Small tables with named rows and columns. After each table, cells are looked up by row and column.

mep
         kerovor     dab     bup    libe     duv
gis       -32.89   -9.06  -20.52   -4.40   40.02
nam        25.41   23.00  -17.83   -4.46  -45.86
non       -16.97  -51.08  -18.74  -44.54  -58.98
vuvave    -33.28   25.98  -42.14   27.54  -25.54
soro      -13.91  -32.31  -12.91  -30.89  -17.73
ruv        40.52    6.03  -37.46   19.12    9.82
dudivut   -14.12   -2.10   19.20  -13.41  -40.41
rop        -6.65    1.67   -9.66   12.30   10.93
nifedan    42.68    3.50  -74.47   -9.53   31.42
nakide    -62.18   40.05  -28.51    5.94  -53.95
pok        55.00   -0.34  -13.53  -10.40  -33.09
bapu      -26.15  -30.50  -15.89  -49.02   -6.42
pul       -34.52  -33.26    8.92    7.92   17.73

What is the kerovor of pok in mep?
55.00
What is the duv of rop in mep?
10.93
What is the duv of nakide in mep?
-53.95
What is the dab of bapu in mep?
-30.50
What is the duv of nifedan in mep?
31.42
What is the bup of dudivut in mep?
19.20
What is the duv of ruv in mep?
9.82
What is the duv of pul in mep?
17.73
What is the duv of bapu in mep?
-6.42
What is the kerovor of non in mep?
-16.97
What is the dab of dudivut in mep?
-2.10
What is the libe of dudivut in mep?
-13.41
What is the kerovor of dudivut in mep?
-14.12
What is the libe of pok in mep?
-10.40
What is the kerovor of soro in mep?
-13.91
What is the libe of nam in mep?
-4.46
What is the bup of non in mep?
-18.74
What is the dab of rop in mep?
1.67

birop.csv
,niriful,pereg,moz,mederuf,ruk,filigat,zug,zurav,numuku,mez
sinu,60,30,31,73,77,34,44,93,29,89
gapusov,45,68,50,36,42,30,31,59,31,57
lutoke,34,29,30,54,40,31,32,54,27,63
sedoge,34,71,63,52,36,29,30,43,27,67
pifole,72,86,63,48,71,34,44,52,29,143
vabo,55,40,35,38,62,30,40,139,42,72
febune,43,53,59,56,43,33,28,48,27,81
ripazir,55,32,31,29,63,28,38,39,27,62
kurap,98,77,50,39,90,38,37,46,28,76
lidol,35,30,34,33,45,29,58,47,29,230
beva,45,60,44,43,46,29,30,49,28,35
gef,52,68,49,64,58,32,33,72,29,41
kigav,63,73,53,39,75,29,49,89,35,116
sefi,85,50,37,46,95,33,47,58,28,91

ruk of kurap is 90
filigat of sedoge is 29
ruk of ripazir is 63
numuku of lidol is 29
zug of febune is 28
mez of sefi is 91
mez of gef is 41
pereg of sefi is 50
moz of sinu is 31
mederuf of febune is 56
moz of ripazir is 31

Table zed
columns: sis, voz, pak, ker, zodi, zag, vir, ragevig
zotak: [65557, 47818, 21719, 49504, 54117, 51570, 55086, 63920]
til: [38573, 54117, 49297, 39886, 38517, 67647, 55578, 64445]
genib: [41837, 53726, 61920, 67310, 64086, 54117, 71516, 30941]
vuzam: [66445, 41241, 22860, 52790, 54117, 54117, 50969, 54117]
rifu: [70876, 30606, 48159, 57619, 54117, 56861, 54117, 63394]
met: [72182, 54117, 78260, 57777, 67107, 39735, 54117, 49360]
zat: [30218, 51851, 59579, 65870, 54117, 51431, 64900, 31876]
poneg: [73235, 36103, 62942, 56490, 62588, 56941, 54117, 63581]
mibame: [54117, 54117, 27308, 55157, 50013, 53029, 45221, 54117]
niz: [57961, 66167, 29210, 41882, 37503, 54117, 61726, 67318]
pitidu: [28010, 51659, 59187, 65249, 54117, 53738, 63663, 32109]
figop: [48704, 73476, 54117, 38766, 36300, 61995, 59772, 67673]

What is the vir of figop in zed?
59772
What is the zag of zat in zed?
51431
What is the pak of genib in zed?
61920
What is the zag of mibame in zed?
53029
What is the zag of poneg in zed?
56941
What is the ker of met in zed?
57777
What is the sis of vuzam in zed?
66445
What is the pak of mibame in zed?
27308
What is the ker of til in zed?
39886

kap.csv
,sune,vemig,pozape,pitiz,kos,dop,voko
minulu,87,194,101,130,236,135,135
bug,77,154,141,138,245,136,143
tavuno,80,174,121,133,242,135,138
tet,77,136,162,142,245,138,148
lafe,83,184,111,132,239,135,137
geveb,103,224,76,128,221,137,132
gak,97,214,84,128,227,137,132
setata,79,127,172,145,243,140,150
namirup,77,145,152,140,245,137,145
piziked,78,164,131,135,244,135,140
toti,91,204,92,129,232,136,134
ravu,110,233,69,129,215,140,132
nifozag,117,241,63,129,208,141,132

What is the pitiz of setata in kap?
145
What is the pitiz of gak in kap?
128
What is the dop of nifozag in kap?
141
What is the kos of gak in kap?
227
What is the pitiz of bug in kap?
138
What is the dop of ravu in kap?
140
What is the vemig of namirup in kap?
145
What is the pozape of namirup in kap?
152
What is the voko of setata in kap?
150
What is the pozape of gak in kap?
84
What is the vemig of lafe in kap?
184
What is the vemig of minulu in kap?
194
What is the sune of setata in kap?
79
What is the sune of lafe in kap?
83
Row with the largest pozape: setata

repi =
,sibol,temo,suvepo,bet,pud,lazuzi,pepi,naruva
dula,566,57,315,721,194,290,480,200
tem,488,52,166,725,346,177,487,166
bul,293,183,9,470,599,87,323,274
vab,267,436,414,525,194,342,723,36
sep,421,202,284,497,313,285,379,279
fovu,192,327,59,267,622,138,248,349
nomo,459,96,187,790,310,177,626,62

fovu, pud: 622
sep, pud: 313
dula, naruva: 200
vab, suvepo: 414
dula, sibol: 566
nomo, pepi: 626
bul, pepi: 323
dula, lazuzi: 290
fovu, pepi: 248
dula, pepi: 480
nomo, pud: 310
dula, temo: 57
nomo, sibol: 459
nomo, bet: 790
Which row has the largest naruva? fovu

vovi.tsv
	narabi	temo	zepi	boti	vep	fasali	gul	livizov	von	piz
nivar	33.6	48.4	70.4	56.4	59.1	22.6	38.4	54.1	46.1	64.6
firi	35.1	57.7	28.0	37.8	57.6	22.8	69.5	57.4	63.0	29.4
ruduve	39.0	47.8	38.9	54.6	58.2	42.2	47.2	47.3	58.8	50.3
diba	49.4	44.8	47.6	35.4	56.8	46.9	52.4	54.0	63.2	50.7
bapo	51.1	58.2	50.1	32.2	36.7	54.5	50.3	59.8	42.4	69.0
pel	43.6	37.0	59.0	34.7	35.0	49.1	65.9	50.8	43.4	49.3
muloza	62.8	62.8	37.5	38.0	45.8	67.7	40.0	74.8	56.3	64.0
dip	44.0	38.3	54.8	32.9	46.3	65.5	73.6	35.8	52.6	36.0
fileba	59.3	72.6	53.5	53.7	37.1	55.1	70.3	55.2	48.6	50.5
vil	34.1	28.1	53.0	55.3	54.7	49.0	57.3	55.6	43.1	46.5
kig	59.5	23.1	63.7	25.6	61.3	43.3	42.0	47.3	42.6	43.3
fid	56.8	35.9	55.3	47.7	56.9	50.0	65.3	49.5	20.8	34.8
tebu	58.3	15.6	63.1	33.1	51.4	42.8	44.9	42.6	54.1	42.6
fofa	86.4	40.7	46.1	44.6	33.9	15.2	46.7	57.3	30.1	37.1

zepi of bapo is 50.1
von of fofa is 30.1
narabi of kig is 59.5
temo of vil is 28.1
piz of bapo is 69.0
fasali of fileba is 55.1
von of fileba is 48.6
fasali of dip is 65.5

